[[ -1  -1   0   1   1   0   0   0   0]
 [ -1   4   0   1   3  -1   4   1   1]
 [ -1   2  -2   0   0   2   2  -2  -2]
 [-12  22  36  47 -47  11 -59  -4  -8]
 [ 32  16  15 -17   4  52  12  18 -10]
 [  2   1  -1   0   3  -2  -2  -1   3]
 [  0   1   1   0  -2   0   0   3   2]]
->
[[ -1   0   1   0   0]
 [ -1   0   3   4   1]
 [ -1  -2   0   2  -2]
 [-12  36 -47 -59  -8]
 [ 32  15   4  12 -10]
 [  2  -1   3  -2   3]
 [  0   1  -2   0   2]]

[[  8 -21 -31  12  23 -36  38]
 [-10  72  72  20 -72  62 -20]
 [  0   9 -18  45 -26 -44  72]
 [  9   0  25 -34  34  50 -59]
 [  9   0  26 -35  35  52 -61]]
->
[[  8 -31  23  38]
 [-10  72 -72 -20]
 [  0 -18 -26  72]
 [  9  25  34 -59]
 [  9  26  35 -61]]

[[-52  20 -46 -13]
 [-30   1  41 -50]]
->
[[-52 -46]
 [-30  41]]

[[ 18 -35 -63 -12  -6  12  14  30]
 [ 19  -3  18  36  -4  38 -16 -24]
 [  4  22 -45  36  28 -19 -25  42]
 [  1  -9   5 -12  22  17  35  -7]
 [ -3  26  17 -48 -16 -53 -22  -2]
 [ -4  10 -13  15  12  26   7  -2]]
->
[[ 18 -63  -6  14]
 [ 19  18  -4 -16]
 [  4 -45  28 -25]
 [  1   5  22  35]
 [ -3  17 -16 -22]
 [ -4 -13  12   7]]

[[ 38 -37  40 -36]
 [-10  31 -51   5]
 [ 52  -8   5 -45]
 [  2 -45  37   0]
 [ 50 -40  44 -49]
 [ 39  20 -27 -36]
 [ 32  19 -29 -27]
 [-39  43 -48  34]
 [-42 -23  22  39]
 [-27 -31  30  32]
 [ -2  40 -43   3]]
->
[[ 38  40]
 [-10 -51]
 [ 52   5]
 [  2  37]
 [ 50  44]
 [ 39 -27]
 [ 32 -29]
 [-39 -48]
 [-42  22]
 [-27  30]
 [ -2 -43]]

[[-31   5]
 [ 29 -21]
 [-13 -39]
 [-31  36]
 [-34  -3]
 [ 14 -71]
 [ 14 -52]
 [ 40  -3]
 [ -7  61]]
->
[[-31]
 [ 29]
 [-13]
 [-31]
 [-34]
 [ 14]
 [ 14]
 [ 40]
 [ -7]]

[[  6  12 -36  -8   5  17 -14  37  18   2  -3 -37   6  -5]
 [ 28  -4 -13  36 -23  12   8  12   2  16 -22  19 -18  24]
 [ 25   7 -32  23 -14  21  -3  32  14  15 -17  -9  -9  15]
 [-16  15 -32 -38  22  10 -22  31  16 -12  12 -59  19 -26]]
->
[[  6 -36   5 -14  18  -3   6]
 [ 28 -13 -23   8   2 -22 -18]
 [ 25 -32 -14  -3  14 -17  -9]
 [-16 -32  22 -22  16  12  19]]
---
[[-39 -12   6 -28]
 [-17  -5 -11  19]
 [ 63  37  45   1]
 [-48  52  45 -14]
 [-11  17 -57  24]]
->
[[-39 -12]
 [-17  -5]]

[[ 72  61]
 [-27 -35]
 [ 54  36]]
->
[[ 72  61]
 [-27 -35]]

[[ 15 -20  63]
 [-26   5 -15]]
->
[[ 15 -20]
 [-26   5]]

[[ 45  -2  -1  -2  -1]
 [-22  19 -15 -16 -15]
 [ 24  27 -21 -20 -20]
 [ 59   0   1   1  -2]
 [ 47  -4   5   5   7]]
->
[[ 45  -2]
 [-22  19]]

[[-71  63 -11  -9]
 [ 32  46  12  22]]
->
[[-71  63]
 [ 32  46]]

[[-13  18  15  20 -16]
 [ 50  10  11 -63 -14]
 [  4  43  44  -1 -34]]
->
[[-13  18]
 [ 50  10]]

[[-59   1 -39]
 [-56  35 -28]
 [-61 -24 -25]
 [-60  -3 -37]
 [-53  43   0]]
->
[[-59   1]
 [-56  35]]

[[ 69 -19  49]
 [ -2  65  48]]
->
[[ 69 -19]
 [ -2  65]]
---
[[-12  18  -3]
 [-11  38  16]
 [  2   8 -16]
 [  0  -3  32]
 [ 13  22  52]]
->
[[-11  38  16]
 [  2   8 -16]]

[[ 31   4  10 -46  -2]
 [-40   6  15  16  15]
 [ -4 -11 -32  70 -32]]
->
[[-40   6  15]
 [ -4 -11 -32]]

[[-30 -19 -50]
 [-29 -15 -36]
 [-35 -22 -61]]
->
[[-29 -15 -36]
 [-35 -22 -61]]

[[  3  20  -1   2 -28]
 [  8 -45  -2   6  52]
 [ -5   6 -68 -20  -5]
 [ -1  19  54 -13 -18]]
->
[[  8 -45  -2]
 [ -5   6 -68]]

[[ -3 -54   1]
 [ -3 -20   1]
 [  0   1   3]]
->
[[ -3 -20   1]
 [  0   1   3]]

[[ 26   3  57]
 [ 26 -42  14]
 [-18  -6 -51]]
->
[[ 26 -42  14]
 [-18  -6 -51]]

[[ -1 -14 -36]
 [ -4  65  23]
 [ -4  13  10]
 [ -4 -19  53]
 [  2 -61 -28]]
->
[[-4 65 23]
 [-4 13 10]]

[[-62 -34 -26  -7  12]
 [-13 -37   5 -35 -22]
 [ 29  40  57 -17 -29]
 [ 44  38  14  38  41]]
->
[[-13 -37   5]
 [ 29  40  57]]

[[-36 -19 -25  35  64]
 [  9  32   4  -7 -48]
 [ 12  41  -2  -7 -70]]
->
[[ 9 32  4]
 [12 41 -2]]
---
[[  5  16 -29  41 -59  28   4 -11]
 [ 39  37 -44 -14 -17  31  -3  26]
 [-24 -29  36  -1  21 -24   0 -27]
 [ 12 -13  -9  62   5  10  20  30]
 [ 36   6   7  17  58  -3 -21 -28]
 [ -6   6  -2   7 -27   3  10  11]]
->
[[ 39  37 -44 -14 -17  31  -3  26]
 [  5  16 -29  41 -59  28   4 -11]
 [ 12 -13  -9  62   5  10  20  30]
 [ -6   6  -2   7 -27   3  10  11]
 [ 36   6   7  17  58  -3 -21 -28]
 [-24 -29  36  -1  21 -24   0 -27]]

[[-23  -8 -12  -6  40  15 -42]
 [ 55 -15  33 -27 -39   8  18]
 [ 60 -27  -1 -29 -17  20  38]
 [ -8  18 -28  29  38 -19 -14]
 [-21 -40  32  16 -13  37  46]
 [ 35  19 -18 -43   0  -7 -15]
 [-45  34 -29 -14  47 -19   1]
 [ 20  29 -15 -21  22  -9 -34]]
->
[[-45  34 -29 -14  47 -19   1]
 [ -8  18 -28  29  38 -19 -14]
 [ 35  19 -18 -43   0  -7 -15]
 [ 20  29 -15 -21  22  -9 -34]
 [-23  -8 -12  -6  40  15 -42]
 [ 60 -27  -1 -29 -17  20  38]
 [-21 -40  32  16 -13  37  46]
 [ 55 -15  33 -27 -39   8  18]]

[[-46 -52  -6  41 -18   6  38 -15]
 [-11  28 -16   3  22 -45  39  62]
 [ 20 -13  40  67  -5  15  -9  52]
 [-18 -16 -41  43 -44  -7 -64 -28]
 [ 23  50 -21 -32  17 -16 -46   7]
 [  5  68  46  -1 -22  37   8  17]]
->
[[-18 -16 -41  43 -44  -7 -64 -28]
 [ 23  50 -21 -32  17 -16 -46   7]
 [-11  28 -16   3  22 -45  39  62]
 [-46 -52  -6  41 -18   6  38 -15]
 [ 20 -13  40  67  -5  15  -9  52]
 [  5  68  46  -1 -22  37   8  17]]

[[ 20  23  -5 -29  37 -15 -37  27  18  -9  11  12   0 -16  11 -52]
 [  3 -11  31  16  10   9  26 -11 -36  14  20 -18  19  25 -20  53]
 [  8 -12   8  13  22   8  23  -3 -22  23   4 -29  15  18   5  42]
 [ 19  18 -29  -8  43   3  -2   9  20  -7  -2  -2   4   3  19  -7]]
->
[[ 19  18 -29  -8  43   3  -2   9  20  -7  -2  -2   4   3  19  -7]
 [ 20  23  -5 -29  37 -15 -37  27  18  -9  11  12   0 -16  11 -52]
 [  8 -12   8  13  22   8  23  -3 -22  23   4 -29  15  18   5  42]
 [  3 -11  31  16  10   9  26 -11 -36  14  20 -18  19  25 -20  53]]

[[ 25  34   3   9  11  14  -7  58]
 [ 29  35   2  10   9  14  -8  61]
 [-11 -38 -11 -39  17 -26  -9  31]
 [-11  20  -3   2  15  20  -1  25]]
->
[[-11 -38 -11 -39  17 -26  -9  31]
 [-11  20  -3   2  15  20  -1  25]
 [ 29  35   2  10   9  14  -8  61]
 [ 25  34   3   9  11  14  -7  58]]

[[-13  11 -26  -9  19  -6   4  14   3]
 [-42   2 -13   9  44  -2  11  13 -12]
 [ -9  -9  36  13   4 -11  26 -36 -32]
 [-21 -10  17  -7  14  40 -26  -1  -8]
 [ 50  -4  25  15 -46  -8 -37 -33  32]
 [-20   7  35  19  22  25   7 -17  -6]
 [  0  19  42  26   9 -17  49 -39 -14]
 [ 53  57   3 -33 -43 -23   0 -39  38]]
->
[[-13  11 -26  -9  19  -6   4  14   3]
 [-42   2 -13   9  44  -2  11  13 -12]
 [ 53  57   3 -33 -43 -23   0 -39  38]
 [-21 -10  17  -7  14  40 -26  -1  -8]
 [ 50  -4  25  15 -46  -8 -37 -33  32]
 [-20   7  35  19  22  25   7 -17  -6]
 [ -9  -9  36  13   4 -11  26 -36 -32]
 [  0  19  42  26   9 -17  49 -39 -14]]

[[ 18  24   7  15  12 -12 -18  25]
 [ 19  30   1  23  24 -18 -15  18]
 [-42  -9  15  10  11  10  -2  12]
 [  4 -10 -20  21 -58 -12  33  -9]
 [-34 -13  36  25  -6  14  20  18]
 [  6  27  23  -5 -20 -33  -9 -25]
 [-25   3  19  38 -27 -11  27   6]
 [ -3  -1  -4  10  23   0 -34  21]]
->
[[  4 -10 -20  21 -58 -12  33  -9]
 [ -3  -1  -4  10  23   0 -34  21]
 [ 19  30   1  23  24 -18 -15  18]
 [ 18  24   7  15  12 -12 -18  25]
 [-42  -9  15  10  11  10  -2  12]
 [-25   3  19  38 -27 -11  27   6]
 [  6  27  23  -5 -20 -33  -9 -25]
 [-34 -13  36  25  -6  14  20  18]]
